128 stands for zero in the data rows.
Here are some points, one per row:
[132 200 165 138 194 134 136 193]
[ 90  85  81 106 160  86  93 126]
[101 161 156  77 164 116 186 199]
[ 93 137 176 172 135 112 147 132]
[163 126 171 106 182  91 130 150]
[ 95 135 139 171 114 163  98  37]
[216 127 140 134  87 134 121 167]
[108 132 111 143 174  72 160  97]
[147 148 144  49 116 116 148 157]
[102 150  73  92 122 160 173  81]
[130 102  91  87 156 137 109 129]
[175 132 105 101 134 101 171  68]
[ 77 130 130 116  95 144 132 140]
[173 152 151 136 140 103 154 154]
[196 189 184 103 159 129 148 178]
[139  67 115 163  84 152  83 110]
[131 107 172 171 106 154  95 114]
[ 63 141 122  98  86 124 106 126]
[198 111  96  95  95 161 107 127]
[ 97 135 159 193 104 150 136 106]
[ 94  89 107 115  88 137 114  89]
[145 163 164 125 177  83 123 106]
[114 149 131 113 122 143 132 172]
[165 192 169 148 170 151 103 174]
[158  94 103 142 110 160 130 123]
[122 118 156 113 161 124 148 126]
[114  70 125 135  96 177 105 134]
[164 141 142 101 126 107 122 137]
[111 123 141 131  21 135  56 122]
[178 145 104 157 171 101 128 185]
[119 161 146 107 166  81 184 191]
[106 125 158 180 159 115 144  84]
There is one direction along which these points spread out most. For each point below, how far along it does it lie, from 0 to 9? The average falls between 4 and 5, and the first point above lies past it.
[155 112 155 121 133 124  97 124] 4
[  0 113 132 166  88 122 119  39] 1
[130  70  82 123  78  88 163 101] 3
[119 122 133 153 157 106 128 134] 5
[106 101 120 110 188 156 129  84] 4
[174  85 111 174  99 143  84 148] 3
[100  96  72 147  92 123 125 128] 3
[ 70 117 105 148  87 137 100 101] 2
[ 98 123 127  70 134 129 130  56] 3
[119 142 127 150  92 124 117 139] 4
[120  98 103 133 166 194 130  84] 3
[234 207 138  85 175  75 148 204] 9
[130 130  71 119  89 127 150 123] 3
[119 137  83 170 136 190 149 189] 4
